Each path is a new rotation, seen through one point. The rows after it are directions, each followed by how far the rotation turns it, in deg/step (0 if it stays put).
Each turn is a multiple of 5 degrees from 10 to 175, or 0.
Each row of a path follows its step; steps can be skipped.
Path 1:
step 0: [  8  -5 -22  11  -6  21  -7   1  14  -3  16   8  -8 -17 -16  11  -5 -15
 -22 -22  -5  -5 -14  -4  -8  -3  -6 -11  19   7   5 -10  10  20  12   1
 -14   7  -1   3   4  11  -7 -11  16   4  11 -10  17  -3 -15   5  -6  25
   7 -17  14]
step 1: [ 13 -18  10  -7   5 -17  20   5  -1  -1 -17   4  12   8 -21  -1  -2  12
  11   4  -3  -4   5  19  -8  11   7 -13 -22  14  -8  15  19  27  -3 -10
  -9  19   0 -20  14   2 -13 -12   2  19  -9   1 -10  -7  -6   5  -4   9
 -10 -13   2]
step 2: [ -6  -3   2  17  16   0  15 -17  -7  -9 -13  -1 -15  10   2  10  -6 -27
  -7  -1   8  12  -3 -12  17  -9  13 -17  11   1   1  12  -8 -19   8 -11
   4  13 -16  -4  23 -12   4  -3  -9  11   2   7  -6   3 -22 -23  19 -12
 -13   6   6]
step 3: [  1  -3 -22  -1  15  20  23   3   8   7   9  -3   4 -27   8 -36   7  -1
 -17  -1  12 -13  -3  -8  -5  -5   7  -4   1 -17  12   0   0   5 -10 -15
  14   5   8   1  -6  16 -16  11   1  16   8  -9 -12  13 -10 -12 -10  17
   9  13  -6]
step 4: [ 11 -11 -13  10 -10   7  -2   6  11   0   3  16   9  -5  19   7 -11   2
  -9   2  -4   5  28   0  16  11   4   5  -6 -18 -13  -5   2  29 -19   7
   1   7  10   6  21   4 -16 -33   8  -8 -16  -2  -6 -15  -8  11  19  -9
  -4  -6   8]
step 5: [-22  -7  -3   1   7  -9  16  16   6  -9  -9 -12  14   1 -14  11 -12 -18
 -21 -13 -21  15  -9  -8  15 -16  11  -2   6  18   7   0 -13  11   9  -5
 -18 -13   9  -9   3   2  -5 -17  -9  -3   2  12   2  16   4   6  -4  23
 -24  -1   3]
step 6: [ -4 -16  -3   6  16   3  24   7  -8 -16  -1  -2   2   9  -9   3   5   6
 -16 -12  22  -8  -2  24  -9 -15   4  -7  -2   7  -7   4   7   6  12   0
  18  14   1  14  16   3  -2  13  11  23  13 -14  10  -4  12  -3  26  19
  22 -13   1]
step 7: [ 15 -17 -19 -10   9  -3   9  -9 -12   8 -15  -7 -10   1  20   0 -14  -9
  -6  15 -22  12  10   0 -10   3 -14  -1  19 -13   5  18   8   1 -13   4
  -4   8   7  -2  25  11   2   3  -6  32   8   7 -21 -20  -8  -2  -7  -7
  -9  -4   3]
step 8: [  8   9 -16   9   1   5   2  -7  -3   4   2   1 -11  -8   4 -17   5  -8
 -21 -13 -18   7 -37  -6  21  10  15   0  -6  -2 -13  -9 -11  21  10 -16
   1   7  -1   1   3  -6 -14 -14 -19  -5   9 -20 -20  13  -5 -12   5  -7
  -4 -16 -14]
step 9: [ -9  -3  -9  15  11  -3  20  14 -10   0  13   8   7 -14 -17   4  14  16
  -9  -5   6   0  13  15   7 -19  12   2   0  -6  -1  -4  16   1 -15  -5
  -1 -10 -10  -6   3   9 -34 -23  15  15  10  12  -4  10   3  19  -1 -25
   1   8   6]
[ 2 -1 -1 -6 -1 -3  1  2 -1 -7 -7  3 -3  5  1 -6 -3 -7  5  0 -4  3 -2 -1
  6  1  2 -3 -4 -2  3 -5  0 -2  2 -1 -2  0  2  0  1  1 -4  0 -2 -1 -4 -1
  4 -7  0  4 -1 -4  0  1 -3] : 120
[ 0  2  1 -6  2 -4  0  4  8 -4  6 -4 -5 -3 -2  0  3 -1 -1  1 -4  4 -3  2
  1  0 -1 -3  1  0  3 -1 -2 -4  2  0  4  2 -2  5 -6  3 -3 -1 -2 -1  3 -2
  2  5 -4 -2  7  0 -4 -3  2] : 125
[ 0 -1 -6 -2 -2  2 -2 -3  3  3 -3  0 -2 -5  3 -6  1 -4  2  3 -2  3  3 -4
 -1 -2 -2 -1 -1  3 -9  4 -2 -3  2  2  3 -1  4  1 -1  2 -1  4 -2  4 -1  6
 -1  2 -1 -6  3 -1  9  0  0] : 85
